In the rows, 128 means zero.
One turn sends every row of this set to another row. A few are shown first. Where does it send the rows asked after them?
fud: [161 135 127 124 129 148 148 133  96 135 152 165 141 134 105 162 135 127
 110 155 154 118 155 113 140 108 134 153 124 147 130 137 104 138  93  97
 117 128 127 135 111 115 115 130 117 110 111]
kodor: [148 131 124 123 130 139 147 130 135 141 152 138 164 126 135 127 120  78
 128 148 143 100 149 127 127 142 156 158 115 123 112 112 105 173 111  92
 107 160 117 155 116 143 104 140 137 136 141]
bakit: [140 127 112 100 123 152 154 120 118 154 155 121 168 112 124 137 119  80
 123 153 143 102 142  97 129 121 136 146 121 120 114 110 105 148  98 105
 119 165 109 147 157 135  96 152 109 147 126]
puf: [142 106 118 122 101 144 170  87 129 123 125 140 163 121 148 138 112 108
 148 152 136 124 110 113 111 104 119 145 115 165 128 122 102 158  96 101
 111 158 119 122 121 123 106 135 157 126 103]
lagu: [150 137 133 117 131 148 146 115 118 112 124 144 145 135 105 136 136 102
 145 151 142 117 147 120 111  95 107 127 138 128 114 118 113 121 130  98
  93 137 100 172 144 116  94 151 142 123 102]
vez: [141 135 115 115 113 145 152  90 107 124 129 118 154 114 124 145 118 119
 144 152 143 111 125 103  92  98 117 126 115 162 132 132 112 155 106  98
 106 148 111 117 132 123 127 155 153 123 103]
goko: [175 144 118 122 127 141 151 106 112 152 178 164 140 113 113 141 135 112
 119 144 158 134 142 130 127 118 147 159 142 161 128 133 113 126 107  86
 126 143 134 164 105 128 106 128 126 129  84]
fuzof: [133 138  94 125 117 127 158 103 132 131 138 141 150 116 142 148 113  99
 131 147 150 102 140 118 102 124 143 143 115 166 130 118 112 170  98  97
 105 144 138 114 105 137 127 135 162 136  98]
Golu: [150 126 102 117 123 132 176 120 101 171 158 134 138 127 119 136 133  82
 142  98 137 130 100 111 132 107 116 131 117 161 120 118 117 156 115 102
 130 145 114 123 142 133  72 135 125 130 101]
lefen: [118 113  91 125 122 143 164 142 112 158 139 141 141 136 125 157 143  90
 136 115 141 122 120 102 137 109 125 131 136 146 126 123 113 138 103 104
 135 120 107 106 129 141  89 136 119 135  91]
Beres: [138 131 119 140 134 141 141 120 134 111 133 150 133 147  88 144 144 107
 152 144 142 135 140 115 108 100 134 121 144 142 119 127 111 131 128 112
 103 135 103 151 130 121  93 153 119 103 104]
gufu: [174 143 127 114 124 145 145 118  75 153 145 153 132 123 116 160 125 112
 109 158 161 107 140  98 141 109 121 144 126 138 119 121 113 132 109  85
 118 128 131 152 145 122 111 138 116 124 103]
sud: [153 142 139 155 133 135 143 103 143 130 140 150 124 123 108 131 121 101
 147 138 125 134 128 124 105 128 135 131 157 157 111 106 116 124 144  81
 107 148 119 157 129 133  99 149 140 116  97]
San: [135 123  99 118 107 146 178 116 100 161 132 129 140 129 128 161 137  88
 142  97 139 110 118  99 132 103 112 119 133 136 118 115 117 135 112 104
 123 147 101 123 141 127  92 162 137 131 100]
vadu: [187 143 119 116 120 130 152 101 109 134 151 164 142 117 113 152 122 117
 119 158 160 120 132 121 138 103 121 162 124 161 124 121 113 142 100  99
 127 133 142 154 136 116  87 119 114 119  91]
Fizu: [151 132  89 138 128 127 164 132 122 162 138 142 121 135 143 151 140  78
 145 103 155 116 121 128 144 121 129 116 144 144 105 120 125 154 128 104
 129 130 121 135 125 145  89 142 129 135 108]
Lamu: [154 140 115 146 146 139 148 120 153 118 131 149 137 143 109 132 128  87
 153 122 140 117 142 127 107 121 132 127 135 141 104 105 128 146 133  93
  95 142 115 168 124 140  91 158 150 121 114]
veg: [120 109 118 134 111 142 141 110 135 123 129 124 159 129 114 155 118 109
 136 152 133 110 126  97 103 107 142 133 107 165 131 123 109 151  95  92
 113 140 116 108 115 138 117 155 144 110 105]
Pite: [134 123 124 124 106 139 166  96 145 132 137 140 154 110 130 148 112  93
 137 142 127 111 132 135 113 114 138 137 121 180 125 122 104 134 108  81
 120 152 128 121 102 138 116 133 167 140  86]
sur: [141 121 130 118 125 145 163 119 131 147 161 147 149 129 133 133 115  80
 111 147 128 116 129  97 142 125 124 171 127 136 111  98 101 152 101 101
 101 178 122 160 142 130  91 147 113 133 135]
raf: [180 146 100 133 127 138 157 111  98 147 153 174 126 134 126 153 141 109
 129 144 176 125 139 120 126 120 140 152 129 154 123 131 118 156 118  89
 112 123 143 145 109 135 119 134 129 129  95]
dafe: [151 128 148 134 109 144 157 124 137 163 157 145 152 128 133 123 115  84
 110 134 134 106 143 121 137 134 148 157 137 140 111 122 107 148 117  82
 129 183 118 152 117 135  97 143 126 139 132]
zugis: [135 142 101 125 126 135 168 125 117 167 155 137 128 119 142 129 122  81
 144 109 135 132 107 127 135 121 133 123 151 165 115 133 117 141 125  93
 142 152 107 128 123 147 102 128 124 141  95]
dep: [135 119 134 128 140 154 141 149 135 146 151 130 154 133 116 130 127  91
 117 154 133 109 146 107 136 120 136 145 129 130 111 123 103 157 104 102
 124 151 111 130 141 139  93 146  97 141 145]
Peza: [144 131 137 133 139 119 142 111 118 111 138 144 121 132 116 133 124  90
 145 140 126 130 113 124 109  97 113 133 133 153 109 107 109 136 137  93
  89 142 108 163 134 113  82 146 140 110 105]

fud turns into Beres
raf turns into Lamu
goko turns into sud
Now find these:
lagu turns into vez
Golu turns into sur

One turn sends every row of this set to another row. A few are shown first. Where does it send the rows asked after them?
pitel: [131 160 117 146 148 140 153 134 118 107 120 127 125 147 128 127 117 115
 114 127 135 117 172 138 109 103 136 125 135 122 149 157 133 134 132 108]
pifo: [105 136 131 103 124 139 120 155 119 107 106 123 166 130 126 129 128 142
 147 149 146 138 156 134 130 120 141 138 130 133  92 159 136 133 115 106]
vanat: [109 140 136 119 120 139 128 143 125  95 112 130 177 126 132 143 120 131
 152 140 133 141 160 137 133 120 138 133 121 120  93 162 144 144 110 118]
Mobi: [107 125 141 127 125 135 135 140 115 103 117 132 184 138 134 135 123 131
 149 145 132 136 159 151 132 119 141 129 110 124  95 149 141 143 112 121]
kub: [122 137 126  97 133 132 136 121 130 137 131  99 127 127 142 120 130 128
 121 121 167 131 151 139 146 149 119 107 122 165 128 143 133 150 127  95]
Pud: [103 121 137 113 129 134 126 151 109 116 111 126 173 143 130 122 130 142
 143 153 144 132 156 150 127 119 146 134 120 135  94 147 135 132 117 109]
boti: [127 134 133 105 124 133 134 112 137 119 137 106 135 124 140 132 134 117
 117 105 155 133 158 129 148 140 103 105 129 161 121 145 145 161 114 113]
soruk: [107 126 139 119 114 140 130 147 120  99 115 122 179 129 126 138 140 137
 136 144 138 134 163 139 123 117 137 134 127 130  95 154 144 136 112 120]
ruzup: [135 137 160 118 148 112 103 121 127 122 105 120 117 113 103 125 114 109
 125 133 139 132 147 135 140 146 123 120 133 146 145 149 118 136 157 125]
kime: [ 87 142 131 127 129 112 128 143 113 131 133 118 162 116 123 116 111 117
 134 131 104 106 161 122 136 114 149  92 129 132 106 112 149 138 136 122]
Keda: [142 134 133 122 142 127 140 107 116 129 125 118 131 132 157 138 117 119
 130 117 141 127 155 143 140 155 114 103 105 146 134 152 145 153 110  95]
tuvo: [131 134 161 121 140 115 108 115 136 109 113 117 126 105 100 141 115 103
 126 124 133 134 153 136 140 145 122 114 129 139 146 149 124 142 158 131]
zodi: [105 160 131 132 122 114 126 148 108 133 118 121 153 111 126 115 118 125
 127 139 102 105 162 102 127 116 139 106 143 131 112 127 154 130 123 119]
bogi: [120 140 120 133 143 141 145 137 122 105 129 124 125 154 115 119 132 112
 102 114 141 115 176 135 112  90 126 121 149 135 134 147 135 139 133 120]
balil: [114 133 120 139 154 138 152 126 122  98 136 130 133 155 122 134 113 102
 119 107 132 119 176 154 119  96 138 106 126 121 136 143 134 146 138 117]
sel: [ 94 122 135 104 123 140 123 149 124 100 118 122 175 132 124 135 127 134
 148 138 142 138 160 145 135 115 142 127 124 131  87 149 137 141 120 115]
sufan: [137 136 128 114 146 127 139 112 115 136 123 112 126 133 155 131 117 125
 131 125 150 128 152 147 141 158 122 105 105 151 136 149 139 149 118  87]
gozo: [122 137 129  96 125 135 134 117 138 128 135  99 131 123 139 124 133 124
 117 113 164 132 154 131 148 143 111 106 129 164 124 142 138 155 123 105]
zal: [143 132 135 121 135 128 138 103 122 120 129 120 134 129 153 142 121 113
 126 109 138 129 158 136 143 150 105 102 111 147 127 153 149 160 105 106]
nite: [132 125 166 132 142 113 116 109 130 114 119 118 134 112 103 137 120 102
 120 127 130 130 152 146 138 144 123 112 122 140 149 141 125 143 157 137]
Rati: [124 121 161 114 148 113 105 118 130 118 114 117 123 115  98 130 117 106
 124 125 138 132 150 145 141 143 125 111 129 146 140 140 119 140 162 127]
puse: [ 98 135 132 131 133 112 126 143 100 135 124 123 157 121 126 120 117 120
 130 133  97 100 166 119 126 117 144  93 131 131 108 118 154 129 127 117]
rak: [119 169 112 124 150 139 140 143 128 111 120 123 116 147 120 109 112 117
 119 124 151 125 163 129 124  96 135 130 149 134 137 156 124 138 139 108]
petan: [120 158 112 125 151 143 139 134 132  91 123 131 118 141 118 136 105 104
 124 106 135 127 173 128 124  96 129 117 143 120 132 162 135 146 132 112]
zov: [142 141 165 135 141 111 114 114 129 117 111 120 128 110 108 132 117 107
 122 134 131 130 149 136 135 148 122 120 126 140 153 149 124 140 152 133]
kato: [105 160 125 124 131 116 120 149 106 129 110 122 144 108 128 126 110 124
 138 138  99 106 163 103 127 124 144 102 139 125 115 137 154 124 125 106]
vit: [136 126 165 129 148 108 111 116 122 126 111 121 127 122 105 122 118 110
 120 136 136 128 147 146 136 145 124 117 126 147 148 140 118 138 157 129]
tatov: [117 138 139 127 126 134 131 145 110 110 105 133 173 136 139 128 122 139
 147 155 134 135 156 141 127 123 141 140 117 125 100 159 141 136 107 113]
rokil: [ 94 155 126 120 135 113 118 144 114 125 120 127 150 112 127 123  98 114
 147 125 100 112 161 108 143 116 143  95 134 125 102 127 151 140 128 115]
kupe: [102 142 114 116 155 139 139 135 133 104 135 126 124 155 115 116 107 105
 123 106 148 127 167 145 133  88 137 111 139 133 124 140 125 151 146 116]
Fola: [105 133 134 113 135 132 124 147 115 110 108 133 170 139 135 127 111 135
 159 148 139 140 152 147 138 122 147 133 114 126  91 154 134 140 117 107]
fopan: [113 162 110 131 160 137 148 132 128 106 126 129 123 149 127 124  91 108
 136 118 142 128 165 148 131 102 146 115 126 118 139 151 124 147 145 104]
Pesu: [133 126 163 122 139 115 108 118 129 117 112 114 125 110  98 134 129 109
 115 129 136 128 154 137 132 144 121 117 135 148 147 145 123 135 157 130]
Kal: [136 132 136 115 127 131 136 106 131 116 134 114 135 125 146 140 130 113
 119 104 144 131 159 129 144 143 100 103 122 153 122 150 150 163 107 113]
duzon: [113 142 118 137 154 135 154 136 118 119 133 122 130 160 123 107 117 116
 113 127 147 117 166 155 118  95 144 118 131 135 141 136 124 140 145 111]
fanom: [ 94 169 122 119 127 117 123 149 120 128 120 116 150 103 125 123 102 121
 143 135 107 113 159 105 139 120 148 101 138 126 112 131 148 133 134 111]
Pemoz: [ 87 144 124 119 137 115 125 144 111 129 125 119 154 113 124 128 103 118
 146 130 102 108 163 122 137 121 154  88 126 124 108 121 148 133 137 109]
timod: [133 135 163 128 151 108 111 112 129 120 112 124 127 115 108 129 105 104
 132 131 132 134 145 144 145 147 126 115 120 139 146 144 118 145 157 129]
zadak: [ 98 147 128 130 124 116 132 148 105 136 122 113 156 111 125 119 123 127
 127 143 105 101 165 116 122 121 149 100 135 133 118 121 151 122 132 113]
Pakol: [127 137 126 103 140 129 138 118 122 140 126 104 125 130 149 123 121 128
 128 127 161 129 150 146 143 155 125 105 112 159 134 144 133 146 125  86]

vit turns into timod
duzon turns into fopan
Now find these:
zal turns into Kal
zadak turns into Pemoz
pifo turns into Pud

